In the data rows, zero lies at 7.5, halfway between 7 and 8.
Some points, one per row:
tensor([4., 9., 8., 7., 0., 6., 12., 10., 6., 4., 7., 9., 7., 7.,
        8., 8., 8.])
tensor([7., 9., 12., 6., 5., 7., 11., 10., 6., 6., 10., 8., 7., 6.,
        8., 8., 6.])
tensor([9., 8., 7., 8., 8., 8., 5., 8., 8., 5., 4., 7., 9., 8., 6., 7., 8.])
tensor([7., 7., 7., 8., 8., 8., 8., 8., 9., 9., 8., 8., 8., 8., 7., 7., 7.])
tensor([1., 8., 12., 6., 2., 7., 15., 11., 7., 6., 10., 11., 8., 7.,
        7., 6., 8.])
tensor([3., 6., 9., 6., 6., 8., 12., 11., 10., 10., 10., 12., 8., 5.,
        5., 6., 1.])
tensor([7., 7., 9., 7., 6., 7., 9., 8., 7., 7., 8., 8., 7., 7., 7., 8., 8.])
tensor([12., 5., 5., 11., 10., 4., 3., 9., 9., 7., 3., 6., 12., 8.,
        0., 5., 13.])
tensor([10., 8., 7., 10., 10., 6., 2., 7., 8., 7., 6., 5., 10., 9.,
        7., 8., 15.])
tensor([7., 5., 2., 5., 9., 11., 9., 7., 8., 14., 15., 8., 3., 7.,
        11., 7., 2.])
tensor([7., 9., 8., 5., 6., 8., 10., 7., 2., 9., 10., 7., 7., 6.,
        12., 14., 0.])
tensor([5., 2., 5., 8., 9., 7., 8., 12., 13., 9., 7., 9., 7., 7.,
        4., 3., 7.])
tensor([8., 7., 7., 9., 9., 6., 5., 8., 7., 7., 5., 8., 12., 9.,
        4., 6., 9.])
tensor([9., 7., 5., 9., 10., 7., 6., 7., 8., 7., 7., 7., 9., 8.,
        6., 6., 9.])
tensor([6., 8., 11., 7., 0., 6., 12., 14., 6., 3., 7., 9., 8., 7.,
        6., 7., 8.])
tensor([8., 9., 9., 7., 6., 7., 8., 5., 6., 8., 8., 8., 7., 7., 9., 9., 7.])
tensor([0., 8., 11., 7., 2., 7., 15., 9., 6., 7., 8., 11., 8., 5.,
        7., 6., 5.])
tensor([4., 7., 9., 7., 7., 7., 11., 8., 7., 6., 8., 10., 8., 7.,
        7., 7., 8.])
tensor([2., 7., 8., 5., 6., 11., 13., 9., 7., 10., 13., 9., 4., 4.,
        10., 7., 5.])
tensor([10., 8., 7., 7., 10., 8., 6., 5., 7., 8., 8., 6., 6., 8.,
        11., 8., 6.])
tensor([8., 8., 7., 8., 8., 8., 6., 7., 8., 6., 5., 7., 9., 8., 7., 8., 9.])
tensor([8., 10., 10., 9., 5., 3., 7., 8., 7., 1., 3., 9., 6., 8.,
        5., 9., 9.])
tensor([7., 8., 9., 7., 7., 8., 9., 7., 5., 8., 8., 8., 7., 7., 9., 8., 6.])
tensor([5., 4., 6., 8., 8., 8., 9., 10., 11., 9., 9., 8., 8., 7.,
        5., 6., 5.])
tensor([7., 10., 9., 7., 6., 7., 9., 7., 4., 6., 9., 8., 6., 7.,
        9., 9., 7.])
tensor([15., 0., 0., 8., 15., 7., 2., 7., 11., 8., 4., 4., 11., 9.,
        3., 4., 10.])
Then 32 other points, each followed by its number:
tensor([8., 9., 11., 7., 5., 9., 9., 1., 1., 7., 10., 7., 3., 7.,
        11., 10., 6.]) 0
tensor([7., 9., 9., 6., 8., 10., 10., 5., 5., 7., 11., 7., 2., 6.,
        13., 11., 6.]) 1
tensor([5., 8., 9., 6., 6., 8., 7., 7., 7., 8., 10., 8., 3., 8.,
        9., 8., 6.]) 2
tensor([4., 7., 7., 6., 7., 11., 11., 7., 7., 9., 14., 8., 4., 6.,
        12., 7., 5.]) 3
tensor([7., 8., 5., 7., 8., 8., 7., 8., 8., 10., 9., 8., 7., 8.,
        8., 8., 5.]) 4
tensor([7., 8., 8., 7., 6., 8., 11., 10., 7., 6., 8., 9., 8., 6.,
        6., 7., 7.]) 5
tensor([7., 7., 7., 8., 8., 6., 7., 7., 10., 8., 6., 8., 12., 8.,
        2., 6., 8.]) 6
tensor([7., 7., 7., 8., 8., 7., 7., 9., 9., 8., 6., 8., 8., 8., 5., 7., 8.]) 7
tensor([6., 7., 6., 5., 8., 10., 9., 6., 7., 12., 11., 7., 5., 7.,
        10., 8., 0.]) 8
tensor([8., 5., 6., 8., 8., 7., 7., 9., 10., 8., 6., 8., 9., 8.,
        5., 6., 8.]) 9
tensor([10., 8., 7., 9., 8., 7., 3., 8., 8., 6., 7., 8., 10., 8.,
        6., 7., 10.]) 10
tensor([5., 7., 7., 7., 6., 8., 9., 9., 8., 8., 8., 8., 8., 6., 6., 6., 6.]) 11
tensor([10., 7., 4., 8., 11., 7., 5., 6., 9., 8., 7., 6., 9., 8.,
        8., 7., 8.]) 12
tensor([1., 7., 10., 6., 1., 9., 10., 10., 8., 9., 11., 13., 8., 3.,
        7., 8., 3.]) 13
tensor([7., 9., 9., 3., 5., 8., 9., 7., 7., 11., 10., 8., 0., 6.,
        15., 11., 0.]) 14
tensor([14., 7., 3., 7., 11., 10., 6., 6., 9., 11., 8., 5., 6., 8.,
        9., 8., 5.]) 15
tensor([10., 7., 2., 9., 9., 7., 4., 7., 9., 8., 4., 6., 10., 10.,
        6., 6., 10.]) 16
tensor([9., 6., 6., 8., 9., 8., 5., 7., 9., 9., 7., 7., 8., 8., 7., 7., 7.]) 17
tensor([6., 10., 10., 7., 5., 7., 10., 10., 7., 7., 8., 9., 8., 6.,
        6., 8., 8.]) 18
tensor([7., 7., 7., 7., 8., 9., 8., 8., 8., 8., 8., 8., 7., 7., 7., 7., 6.]) 19
tensor([9., 8., 8., 6., 7., 8., 8., 5., 4., 8., 10., 6., 1., 7.,
        8., 10., 6.]) 20
tensor([7., 1., 3., 7., 10., 9., 7., 8., 11., 9., 9., 7., 7., 8.,
        7., 6., 4.]) 21
tensor([4., 12., 14., 8., 8., 3., 11., 11., 6., 0., 6., 8., 10., 7.,
        4., 8., 13.]) 22
tensor([10., 8., 7., 11., 10., 2., 4., 7., 8., 3., 0., 8., 13., 9.,
        7., 7., 7.]) 23
tensor([13., 6., 7., 8., 13., 8., 2., 6., 10., 10., 7., 4., 10., 13.,
        4., 6., 8.]) 24
tensor([8., 8., 8., 8., 7., 7., 7., 8., 7., 6., 8., 8., 10., 8.,
        6., 7., 10.]) 25
tensor([4., 14., 14., 4., 6., 8., 15., 6., 0., 7., 11., 8., 0., 6.,
        11., 9., 4.]) 26
tensor([8., 7., 7., 8., 8., 7., 7., 9., 9., 8., 7., 8., 10., 8.,
        5., 6., 8.]) 27
tensor([15., 13., 6., 9., 12., 7., 2., 1., 0., 6., 4., 4., 4., 9.,
        15., 11., 12.]) 28
tensor([9., 6., 7., 10., 11., 7., 5., 7., 9., 7., 4., 6., 10., 9.,
        5., 6., 8.]) 29
tensor([8., 6., 3., 7., 10., 9., 7., 8., 9., 11., 9., 7., 8., 8.,
        7., 6., 6.]) 30
tensor([7., 10., 9., 7., 6., 8., 9., 7., 7., 6., 8., 8., 5., 6.,
        10., 10., 7.]) 31
Which three of these numbered points are nearest to each point below, looking only along the 4 directions in which the first points spread most? Their numbers follow each, nearest first.
tensor([8., 4., 8., 7., 11., 8., 0., 5., 10., 9., 4., 6., 8., 8.,
        7., 7., 9.]) > 16 12 24
tensor([3., 8., 10., 6., 3., 12., 8., 8., 6., 10., 13., 9., 5., 7.,
        11., 10., 0.]) > 14 3 8
tensor([9., 9., 8., 7., 8., 8., 6., 6., 7., 7., 8., 7., 4., 8.,
        10., 9., 7.]) > 20 31 2
tensor([7., 5., 6., 7., 8., 8., 8., 6., 9., 8., 8., 10., 9., 7.,
        8., 5., 7.]) > 19 7 4
tensor([7., 6., 4., 7., 8., 8., 8., 11., 9., 9., 9., 9., 8., 7.,
        8., 6., 6.]) > 19 4 11
tensor([3., 9., 10., 8., 1., 3., 11., 7., 8., 1., 8., 11., 13., 6.,
        5., 6., 13.]) > 22 18 5
tensor([5., 8., 9., 8., 6., 7., 10., 12., 9., 8., 7., 9., 8., 6.,
        6., 4., 8.]) > 5 11 18
tensor([7., 7., 7., 8., 8., 7., 7., 9., 8., 7., 6., 8., 11., 8.,
        5., 5., 8.]) > 27 7 6
tensor([5., 8., 8., 7., 5., 8., 8., 7., 5., 7., 9., 8., 7., 8., 8., 9., 6.]) > 31 2 18
tensor([0., 6., 9., 6., 1., 8., 10., 15., 10., 7., 10., 10., 7., 5.,
        6., 4., 1.]) > 13 11 5
tensor([8., 9., 15., 9., 4., 4., 7., 7., 3., 5., 2., 8., 9., 8.,
        6., 9., 12.]) > 22 25 18
tensor([12., 4., 1., 11., 12., 6., 4., 8., 11., 8., 4., 7., 12., 11.,
        5., 4., 14.]) > 16 24 29
tensor([7., 4., 3., 5., 8., 11., 10., 10., 12., 11., 11., 8., 6., 6.,
        7., 5., 6.]) > 21 30 4
tensor([12., 9., 8., 8., 8., 6., 1., 7., 7., 5., 8., 7., 9., 8.,
        8., 9., 13.]) > 10 16 25
tensor([7., 9., 11., 8., 6., 6., 8., 9., 7., 8., 5., 8., 8., 7.,
        6., 7., 10.]) > 25 18 5
tensor([4., 7., 6., 5., 7., 10., 9., 6., 7., 12., 13., 8., 7., 5.,
        14., 10., 5.]) > 3 8 1
